Turns, then the turns between two rows, first turn first; the first pair answered:
Z_251 (before -> after):
[ 1.25 -1.63 -0.16 -0.32 -2.15 -1.82 -0.99  1.67 -0.27  2.59 -2.91 -0.78
 -2.54  1.13  0.35 -1.69 -2.81 -1.77 -1.89 -2.27  1.41 -0.69  1.12 -1.27
 -0.26 -0.09  0.99  0.54  2.33 -0.31 -2.19 -0.54 -1.93 -1.11  1.27  0.90
  0.63  1.77 -0.02  0.33 -1.24 -0.04  2.06]  ->  [-0.32 -1.10 -1.95  0.75  0.33 -1.00 -0.18  0.11 -1.32  0.03 -1.76  0.70
 -0.61 -0.36  4.87 -2.06 -1.61 -1.37  0.59 -2.42 -2.04  1.61 -1.62 -2.30
 -0.46 -2.81 -0.15 -0.49  0.93  0.96  0.73 -1.35  1.26 -1.67  1.42 -0.12
 -0.42 -0.18  0.17  2.27  0.68 -0.02  2.09]
[-0.10 -1.37 -1.47  0.15 -0.28 -2.45 -1.59  1.62  0.14  0.10  1.18 -1.98
 -1.64  1.41  0.74 -2.82 -1.25  0.57 -0.20 -0.93 -1.20  0.24  0.42 -0.52
  0.80  0.09  0.22 -0.66  2.63  1.81 -1.94  0.06 -0.32 -0.47  1.03  0.02
  1.27  1.98 -0.17  0.21  2.64 -0.96  0.76]  ->  [-0.56 -1.04 -1.67  0.53  0.61 -1.78 -1.07  0.97 -0.30 -0.68  2.22 -1.23
 -1.23  0.77  1.76 -2.48 -0.53  1.00  0.50 -0.72 -2.43  0.88 -0.20 -0.57
  0.69 -0.53 -0.21 -1.18  2.07  1.96 -1.06 -0.15  0.40 -0.54  0.83 -0.22
  1.09  1.30  0.30  0.81  3.63 -0.86  0.59]
[ 0.03 -0.66  0.59  0.32 -0.17  0.95  0.74 -0.22 -0.08  0.32  0.44  1.03
 -0.58 -0.74 -2.24  0.29  0.97 -0.46 -0.23  1.05 -0.42 -0.63  0.82  0.47
 -1.08  1.10  0.42  0.27 -0.60 -1.43 -0.42  1.02 -0.48  0.98 -1.20  0.77
 -1.14  0.22  0.62 -0.80  0.00  0.39 -0.57]  ->  [ 0.08 -0.65 -0.24  0.06 -1.14 -0.25 -0.38  1.00 -0.29  0.59 -1.83  0.12
 -0.72  0.08 -1.46 -0.98 -1.06 -1.40 -0.60  0.12  0.66 -0.66  0.38 -0.17
 -0.59  0.76  0.69  1.27 -0.08 -0.80 -0.60  0.49 -0.13  0.84 -0.60  0.87
 -1.40  0.42 -0.17 -1.09 -1.29  0.46 -0.33]
Z_835 (before -> after):
[ 0.10  0.94 -0.10 -0.62 -0.61 -0.09  0.68 -0.93  0.41  0.62  0.45  1.51
  0.19  0.27 -1.85  1.99 -0.19  0.11 -0.99  0.75 -0.65 -0.68 -0.01  0.29
 -0.04  0.34  0.12  0.18 -0.52  0.14  0.27 -0.04 -0.47  0.36 -0.69 -0.70
  0.42  1.09 -0.45  0.11 -0.26 -0.06 -0.11]  ->  [-0.12  0.89  0.15 -0.42 -0.24  0.04  0.54 -1.09  0.22  0.24  1.00  1.25
  0.35  0.40 -1.34  2.10 -0.16  0.93 -0.86  0.67 -1.37 -0.35 -0.27  0.25
  0.08  0.28 -0.33 -0.32 -0.47  0.04  0.29 -0.12 -0.32  0.10 -0.51 -0.78
  0.64  0.88 -0.24  0.60  0.38  0.00 -0.15]
[-0.50  0.83 -0.85 -0.78 -0.86 -0.46 -0.78  0.17 -0.29  0.25 -1.63  0.27
 -0.99  0.84  0.59 -0.47 -2.36  0.92  0.12  0.36  1.22  0.01 -0.75 -0.68
 -0.95 -0.35  0.32  1.69 -0.46 -0.87 -0.08  1.38 -0.29  0.08  0.77 -0.78
 -0.22 -1.09 -0.92 -0.16 -2.45  0.01 -0.18]  ->  [-0.43  1.27 -0.68 -0.50 -0.21  0.17  0.13 -0.45 -0.34  0.18 -1.19  1.26
 -0.56  0.07  0.21  0.07 -1.32  0.67  0.61  0.63  1.37 -0.05 -0.44 -0.55
 -1.57 -0.36  0.28  1.75 -1.06 -0.97  0.49  1.85 -0.05  0.41  0.47 -0.98
 -0.78 -1.71 -0.77 -0.21 -2.38  0.17 -0.64]
[ 2.04  5.36  4.20 -1.69  0.27  0.49 -0.07 -1.97 -2.06 -0.70 -2.01 -2.07
  2.59 -0.04 -1.37 -0.11 -1.40  3.36  1.56 -1.40  0.22  0.82  2.19 -0.34
  2.84  0.40 -0.61  1.59  0.36 -2.42  2.00  1.93  0.68  0.81  1.33 -1.66
  0.93 -3.12  2.52  0.06  0.01  0.21 -6.30]  ->  [ 1.75  4.98  4.22 -2.14 -0.31 -0.43 -1.18 -1.21 -1.95 -0.69 -2.55 -3.35
  1.95  0.86 -0.68 -0.72 -2.71  3.93  0.74 -1.87 -0.10  0.92  1.95 -0.48
  3.57  0.36 -0.69  1.38  1.27 -2.14  1.28  1.39  0.56  0.47  1.97 -1.28
  1.63 -2.73  2.43  0.18  0.18  0.16 -5.78]
Z_87 (before -> after):
[ 0.88  2.53  0.37  1.39 -0.63 -0.27  0.22  0.56  0.49 -0.16 -0.49  0.46
 -0.84  1.32  1.53  0.50 -1.29 -1.29 -0.60 -2.01  0.20  1.79 -1.00  3.36
  3.83 -1.28 -1.07 -2.47 -0.06 -1.41 -1.57  0.26  0.06  1.10  0.62 -0.78
  0.75 -3.50  2.06  2.21  1.05  0.93  0.96]  ->  [-0.08  1.37 -1.25  0.99 -2.10 -1.06 -0.82  0.89  0.94  0.47 -0.50  0.41
 -1.77  0.98  2.06  0.10 -0.60 -3.03 -0.64 -1.48 -0.08  1.35 -1.53  2.83
  3.51 -1.25 -0.56 -2.57  0.70 -0.75 -2.17 -0.07  0.55  0.94  0.72 -0.26
  0.18 -1.50  1.25  2.04 -0.27  0.54  3.11]
[ 0.85  0.09 -0.15  0.67 -1.30 -1.62 -1.20 -0.58  0.04 -0.16 -2.02 -0.06
  2.01 -0.85 -1.14 -0.98  0.47  0.32 -0.29  2.95 -1.09  0.19  0.11  0.41
 -0.04 -0.53 -1.02 -0.97 -1.59  1.45  0.98 -0.74  0.81  2.01 -1.06 -0.12
 -1.30 -0.77  1.46  0.41  0.86  1.28  1.34]  ->  [ 1.09  0.16  0.49  0.50 -1.23 -1.67 -1.21 -0.45  0.03 -0.41 -1.58 -0.69
  1.75 -0.38 -1.44 -0.88 -0.08  1.50 -0.70  2.56 -1.42  0.37  0.27  0.79
  0.40 -0.51 -1.42 -1.44 -1.22  1.15  0.47 -0.92  0.30  1.84 -0.82 -0.10
 -0.67 -1.25  1.66  0.48  1.49  1.28  1.02]
[-0.09  2.12 -0.23 -0.25  1.14 -0.25  2.56  0.92  0.84  0.93 -1.46  1.71
  0.22 -2.17  0.64  0.95  1.45 -1.26  1.83 -0.83  1.15 -2.61  0.52 -0.43
  0.65 -1.04 -0.79  0.36 -0.06 -1.08  0.02  2.14  0.13  1.22 -0.52  0.54
 -1.28  0.19  0.76 -1.72 -0.24 -0.29  0.56]  ->  [ 0.14  2.45  1.63 -0.53  1.37 -0.09  2.11  0.92  0.88  0.55 -0.54  0.19
 -0.32 -0.76 -0.18  1.21  0.03  1.71  0.82 -1.44  0.23 -2.29  0.92  0.36
  1.99 -0.35 -1.50 -0.60  0.52 -1.75 -1.04  1.78 -1.10  0.65 -0.11  0.87
  0.58 -0.45  1.70 -1.54  1.73 -0.51 -0.58]
[-0.47 -0.56 -0.36 -0.26  0.66  0.64 -0.78  2.31  1.83  0.01 -0.67 -1.77
 -1.60 -1.45 -0.84  0.23 -0.42 -2.37 -0.12 -0.20  3.64 -3.03  2.51 -2.28
  0.03  1.30 -0.12  2.34  2.02 -0.40 -0.28  0.03 -0.61  2.77  0.35  2.89
  0.97  0.25 -0.41 -0.57 -0.56  0.22  1.59]  ->  [ 0.37  0.76  0.51  0.40  1.96  1.34  0.51  1.81  1.33 -0.67 -1.12 -0.76
 -0.33 -1.80 -1.39  0.60 -0.48 -1.85  0.26 -0.15  4.16 -2.63  2.65 -2.18
 -0.25  1.15 -0.50  2.89  0.94 -0.85  1.01  0.37 -0.50  3.30  0.30  2.35
  0.66 -1.63 -0.15 -0.57 -0.17  0.54 -0.36]
Z_766 (before -> after):
[-2.23 -2.73 -0.62 -1.57 -0.27 -2.59 -2.50  1.36 -0.20 -2.02  2.17 -3.07
 -1.16  1.18  2.84 -1.41 -2.39  2.41 -1.56 -2.35 -2.60  1.20 -0.41  1.87
  2.51 -1.06 -2.00 -1.14  3.01  0.13 -1.63 -3.09 -2.14 -0.98  0.78  0.94
  2.71  2.16  0.26  1.38  0.79 -0.47  1.08]  ->  [-1.85 -3.69 -0.23 -1.70 -1.59 -1.80 -1.98  0.86  1.02  0.08  3.77 -1.71
 -2.40 -0.03 -0.82 -0.06  0.64  0.16 -1.96 -0.32 -0.66 -0.81  1.77  2.74
  1.05  1.03 -0.79 -1.13  3.01 -0.52 -3.27 -1.95 -3.84 -0.21 -0.44  1.47
  1.84  4.77  0.20 -0.06 -1.08 -0.64  2.31]
[ 1.25  1.45  0.08 -1.78  0.09  1.28 -1.19  1.24  0.69  0.40 -1.06  0.99
 -1.07  0.26 -0.34  0.40  1.01 -1.06  0.88  0.02 -0.84  0.19  0.51 -0.87
 -0.03 -1.14  0.95  0.28 -1.43 -0.39  1.40  0.29 -0.38 -0.33 -1.35 -1.11
 -0.26 -0.80  1.14 -0.79 -0.29 -1.44  0.42]  ->  [ 1.21  1.53  0.05 -1.72  0.33  1.11 -1.24  1.41  0.60  0.11 -1.25  0.79
 -1.06  0.40  0.19  0.14  0.62 -0.80  1.03 -0.20 -1.14  0.37  0.14 -0.93
  0.20 -1.54  0.88  0.16 -1.41 -0.37  1.54  0.13 -0.12 -0.47 -1.16 -1.19
 -0.11 -1.13  1.12 -0.70  0.14 -1.45  0.24]
[ 0.69  0.45  0.10  1.41 -0.38  0.93  1.49 -1.88 -0.11  0.40 -1.14  0.60
  0.78 -1.42  0.22  1.07  1.73 -2.00  1.39  1.14  2.53 -0.87 -0.34  0.44
 -1.24  0.16  0.59  2.00 -0.90 -0.17  0.24  0.45 -0.23  0.01 -1.38 -1.34
 -1.50  0.98 -0.88 -0.59 -2.35  0.83 -0.58]  ->  [ 0.42  1.16 -0.06  1.85  0.90  0.57  1.41 -2.03 -1.01 -1.15 -1.35  0.18
  1.64 -0.87  2.76  0.50  0.46 -0.51  1.95  0.15  0.79  0.64 -1.78 -0.04
 -0.54 -1.27 -0.33  1.68 -1.06  0.28  1.44 -0.32  0.79 -0.44 -0.64 -1.78
 -1.19 -0.64 -0.64  0.47 -0.75  1.04 -1.45]
Z_770 (before -> after):
[ 2.72  1.28  0.17  0.83 -0.50  0.35  0.51  0.55  0.71 -0.67 -1.74 -0.32
 -0.78 -1.37 -1.15 -0.57  0.27 -3.15  1.20  0.67  0.53  1.68 -0.46 -1.96
  1.17  1.15  1.32  2.27 -1.09 -1.51 -0.59 -2.23 -0.06  1.30 -1.92 -0.56
 -2.41  0.74 -1.45 -0.25  0.32 -0.97  1.19]  ->  [ 3.07  1.61  1.26  0.92 -0.02  1.07  0.98  0.05  0.74 -0.76 -0.74 -0.11
 -0.65 -1.34 -2.38  0.18  0.61 -2.03  0.87  0.74  0.44  1.48  0.24 -1.48
  1.04  1.53  1.07  2.00 -1.26 -2.24 -0.80 -1.89 -0.87  1.40 -2.13 -0.59
 -1.88  0.23 -0.90 -0.18  1.05 -0.98  0.21]
[ 0.86  0.56  0.10  0.91 -1.36 -0.15  1.28  0.20  1.01  0.09  1.04  0.61
 -1.62 -1.10 -2.07  1.02  1.55 -2.17 -0.34 -0.76  0.05 -0.99  1.64  0.77
 -0.54 -0.19  0.16  0.53 -0.94  0.25  1.80  0.67 -0.95 -1.34 -1.57  0.30
  1.68 -0.78 -0.95 -2.35 -2.14 -0.64 -0.94]  ->  [ 0.32  0.38  0.02  0.99 -0.96  0.27  1.36 -0.38  1.02 -0.39  2.43  1.01
 -1.61 -1.45 -1.46  1.31  2.43 -1.51  0.08 -0.49 -1.32 -0.68  1.26  0.86
 -0.52 -0.40 -0.21 -0.27 -1.12  0.35  1.79  0.43 -0.49 -1.53 -1.67  0.21
  1.75 -0.72 -0.60 -1.91 -1.15 -0.69 -0.58]
[-0.55 -0.75  0.49  2.32  1.01  0.37  0.64 -3.04  0.78 -0.63  2.50  0.75
 -0.87 -0.78  0.68  1.04  1.80  0.83  0.24  0.07 -1.34 -0.51  0.68  0.75
 -0.42  0.02 -0.55 -1.29  0.00  0.20 -0.35 -0.03 -0.21  0.15 -0.97 -0.68
  0.05 -1.14  0.18 -0.18  1.60 -0.42  0.45]  ->  [-1.33 -1.33 -1.60  2.16  0.02 -0.78 -0.58 -2.33  0.65 -0.67  0.60  0.27
 -0.90 -0.66  2.72 -0.20  1.12 -1.28  0.51 -0.35 -0.99 -0.35 -0.71 -0.37
 -0.41 -1.02 -0.18 -0.41  0.47  1.16  0.07 -0.72  1.11  0.00 -0.54 -0.56
 -0.76 -0.15 -0.93 -0.22  0.05 -0.55  2.10]
Pairs:
Between the rows of a pair lie 2 to 3 turns.
[ 0.05  0.68  1.20  0.80  1.14  0.64  0.33  0.13 -0.56 -0.87  0.68 -0.87
  0.53  0.97  0.53  0.08 -2.15  3.07  0.39 -0.69 -1.08  0.96 -0.46  0.65
  1.23 -0.67 -1.60 -0.16 -0.08 -0.03  0.36 -0.11  0.22 -0.96  1.18  0.04
  1.44 -2.45  0.71 -0.28  1.56  0.63 -1.23]  ->  [-0.43  0.29 -1.75  1.32  0.55  0.47  0.79 -0.08 -0.31 -0.32 -0.67  1.36
  0.94 -1.22  1.50 -0.47 -0.05 -1.87  2.04  0.30  0.22  0.31 -1.16 -0.48
 -0.69 -1.38 -0.50  1.10 -1.04  1.17  1.69  0.39  1.99 -0.15  0.50 -0.08
 -1.62 -0.92 -0.64 -0.66 -1.44  0.75  0.81] | Z_87 then Z_87
[-1.58  1.69  1.64  0.15  2.70  0.85  2.63  0.78  2.40  2.08  2.59  4.52
 -1.19 -0.95  0.17  1.63 -0.60 -0.89  2.21  0.90  0.56 -0.82  1.63  1.63
 -0.21 -0.11  0.61  1.69 -1.64 -3.01  1.76  1.60  0.05  0.53 -0.77  0.74
 -0.56  0.93 -0.17  0.83 -0.55  0.94 -1.17]  ->  [-1.61  1.45  2.29 -0.17  2.49  0.96  2.65  1.02  2.52  2.14  3.26  3.90
 -1.85 -0.49 -0.49  1.98 -0.76 -0.16  1.63  0.72  0.22 -1.03  2.06  2.16
  0.24  0.10  0.60  1.36 -1.17 -3.26  1.05  1.56 -0.60  0.34 -0.65  1.05
  0.18  1.35  0.08  0.82 -0.04  0.77 -1.19] | Z_251 then Z_770
[-0.07  1.01 -3.34  1.23  1.14 -1.56  0.81 -0.61 -2.10 -3.62 -1.89  0.10
  2.60 -1.05  3.00 -1.87 -0.29 -1.19  3.72 -1.44 -1.50  1.51 -0.92 -1.26
 -1.04 -2.20 -0.86  2.17 -2.19  2.57  2.13 -1.78  2.79 -0.48 -0.66 -0.17
 -0.04 -1.50 -1.53  0.95 -1.43  0.11  0.17]  ->  [ 0.29 -0.75  1.59 -0.46 -0.64 -0.77 -0.13 -0.58 -0.39 -1.73  3.82 -2.60
 -1.20  1.05 -2.68  0.58  0.58  4.17 -0.12 -0.59 -2.76 -0.13  2.63  1.77
  0.84  1.99 -1.40 -0.99  0.53  0.22 -3.26 -1.43 -2.27 -1.40 -0.98  1.45
  4.45  0.93  0.85 -0.19  1.81 -0.88  0.27] | Z_251 then Z_835 then Z_251
[-2.20  0.56 -0.59  1.80 -1.62 -2.70 -0.85  1.08  1.55  1.67  1.27 -0.44
  0.83 -1.55  1.75 -1.67  2.64 -0.39 -0.59 -1.24 -1.68  1.03 -1.87 -0.07
  0.74 -0.91  1.18 -0.49  0.81  0.60 -0.91  0.79  0.51 -0.57 -2.29  1.80
  0.00 -1.21  2.58  3.25 -0.53  0.58  0.43]  ->  [-1.52  1.59  0.73  1.94 -0.76 -2.20 -0.29  0.92  1.34  1.17  1.25 -0.47
  1.37 -1.10  1.10 -1.25  1.80  1.53 -0.82 -1.59 -1.82  1.54 -1.44  0.33
  1.18 -0.88  0.76 -0.75  0.27  0.14 -0.59  0.85 -0.10 -0.49 -2.11  1.51
  0.77 -2.77  3.31  3.27  0.59  0.84 -1.31] | Z_87 then Z_87
[ 1.75  0.98  0.31  0.24  0.70  0.83  1.45 -0.94 -0.26  0.70 -0.39  1.04
  0.90 -0.28 -2.34  1.81  0.36  0.86  0.01  0.55  1.53 -0.43  1.64  0.51
 -0.60  1.64 -0.55 -0.05 -0.99 -1.23  0.28  0.78 -0.75  0.47 -0.44  0.30
  0.53 -1.27 -0.31 -0.56  0.28  0.23 -1.46]  ->  [ 1.50  0.99  0.63  0.19  1.10  0.90  1.26 -1.16 -0.56  0.14  0.21  0.66
  0.89 -0.06 -1.80  1.87  0.18  1.89 -0.02  0.34  0.68 -0.17  1.33  0.68
 -0.27  1.52 -0.84 -0.50 -0.81 -1.26  0.32  0.60 -0.72  0.17 -0.29  0.33
  1.16 -1.70  0.07 -0.20  1.09  0.22 -1.65] | Z_251 then Z_770
[-0.61 -0.51 -0.12 -1.43 -0.37 -0.66  0.12  0.39 -0.54 -0.48  3.46 -0.30
 -0.60  0.66  1.91 -0.66  0.25 -0.83 -0.07  1.13 -0.15  0.69  0.19 -0.39
  1.71 -0.47 -0.20 -0.45  2.25  1.49 -1.18 -0.46  1.17 -0.57 -1.02 -1.62
 -0.10  1.37  1.02 -0.36  1.22  1.02  2.75]  ->  [ 0.32  0.49 -0.46 -1.30 -0.24 -1.39  0.03  1.41 -0.87 -0.61  0.07 -0.63
  0.19  1.44  2.53 -1.52 -2.05 -1.68  0.02  0.19  1.49  0.84 -0.23 -1.04
  1.79 -1.14 -0.19  1.07  1.75  1.72 -0.10 -0.49  1.68 -0.30 -0.52 -2.00
 -0.58  0.10  0.36 -0.63  0.20  1.46  1.58] | Z_770 then Z_770 then Z_251
[ 1.05 -0.63  0.61 -0.19 -1.48 -0.11 -1.79  0.75  0.28  0.79 -0.83  0.10
 -0.51  1.48  0.07  0.14 -0.77  0.44 -2.36 -0.68  1.43 -0.39  0.77  0.23
 -0.87  1.17 -0.13  0.93  0.78 -1.02 -1.17 -0.09 -0.60  1.16 -0.21  1.67
  1.50  0.45 -0.61  1.55 -0.70 -0.78 -0.03]  ->  [ 0.84 -0.55  0.26 -0.29 -1.18 -0.35 -2.11  0.94  0.07  0.37 -1.20 -0.05
 -0.29  1.88  1.01 -0.39 -1.32  0.81 -2.36 -1.06  0.87  0.03  0.21 -0.04
 -0.51  0.81 -0.39  0.89  0.89 -0.71 -0.89 -0.33 -0.25  0.94 -0.07  1.61
  1.56 -0.04 -0.59  1.98 -0.27 -0.70  0.03] | Z_770 then Z_251
[ 0.52  2.93  0.57  1.35  0.26  0.62  1.89  0.28 -0.80 -0.08 -1.37  2.16
 -0.41  0.57 -2.36 -0.66 -0.24 -1.38  1.29 -0.03  1.69  0.18  2.17  0.74
 -2.29 -0.08  0.73  2.56 -1.63 -2.05  0.00  1.14 -0.37  2.43  0.56 -0.86
 -1.14  0.10 -0.63 -0.93 -3.69 -1.12 -3.33]  ->  [-0.16  2.54  2.15  0.52  0.57  0.02  0.28  0.82 -1.22 -1.30  0.21 -0.76
 -1.38  2.87 -1.15 -1.12 -2.86  3.55 -0.38 -1.52 -1.19  1.61  1.67  1.33
  0.23 -0.29 -0.70  0.65  0.14 -2.31 -1.58 -0.16 -1.32  0.96  1.84 -0.31
  2.16 -0.50  0.41  0.00 -0.16 -1.39 -3.92] | Z_87 then Z_766 then Z_766
[-0.28 -0.31 -0.84  0.86  1.03 -0.83  0.62  0.79 -0.19 -1.52 -2.10 -0.91
  1.02 -0.70  3.26 -0.68 -3.29  0.77  1.33 -1.61 -1.47  0.17 -1.15 -0.52
  0.19 -1.03  0.49  0.34 -1.01  1.17  2.03 -1.55  2.18 -1.27 -0.18  0.02
  0.79 -0.96 -0.83  0.16  0.88 -0.23  0.26]  ->  [ 0.90 -0.08  0.10  0.38 -0.14 -1.52  0.23  1.75  0.21 -0.28 -3.80 -1.59
  0.43  0.24  1.00 -0.72 -4.61  0.31  0.07 -2.06  1.18 -1.03  0.30 -0.12
  0.16  0.14  1.01  1.38 -0.51  0.61  0.95 -1.11  0.61 -0.90 -0.10  0.44
  1.17 -0.62 -1.13 -1.05 -0.33 -0.12 -0.31] | Z_87 then Z_87 then Z_770
[-2.25  0.03 -0.80 -2.13  0.26 -1.40  4.00 -0.76 -1.99 -2.28 -1.20 -0.38
  0.10 -0.26  3.46 -0.31  0.38  1.17 -1.33 -1.26 -1.05  2.48 -3.04 -0.14
 -0.12 -2.27  0.83 -1.08 -1.36  1.45  1.61 -1.39  1.71 -2.18 -0.50 -1.55
 -1.76 -2.94  0.53  0.08  1.29 -1.14 -1.11]  ->  [-0.05  1.01  0.84 -2.27 -0.72 -1.77  4.31  0.55 -1.72 -0.84 -4.11 -0.92
  0.10  0.94 -0.13 -0.18 -1.85  0.96 -2.73 -1.81  2.68  1.03 -0.93  0.51
  0.10 -0.66  1.54  0.93 -1.38  0.39  0.70 -0.49 -0.27 -1.26 -0.52 -1.32
 -1.49 -3.49  0.25 -1.50 -0.29 -0.60 -3.21] | Z_770 then Z_770
[ 0.10 -1.39 -2.57  0.21 -0.76  0.14 -0.13 -0.60  0.70  0.90  0.06  2.35
  0.07 -2.24  0.64  0.35  1.94 -4.04  0.90  0.84  0.81 -0.74 -0.27 -1.04
 -1.24 -0.66  0.86  0.84  0.05  1.01 -0.07  0.59  0.57  0.92  0.02  1.40
 -2.43  1.94 -1.27 -0.48 -2.15  0.04  2.24]  ->  [ 1.72 -0.26  0.70  0.29  0.09  1.61  1.25 -1.26  0.78  1.30  1.36  2.66
  0.25 -1.92 -3.10  2.09  2.17 -1.37  0.02  1.11  1.94 -1.30  1.95  0.37
 -1.19  1.19  0.56  0.41 -0.48 -0.79 -0.80  1.70 -1.73  1.30 -0.63  1.26
 -1.19  0.56  0.07 -1.26 -0.79  0.31 -0.44] | Z_770 then Z_770
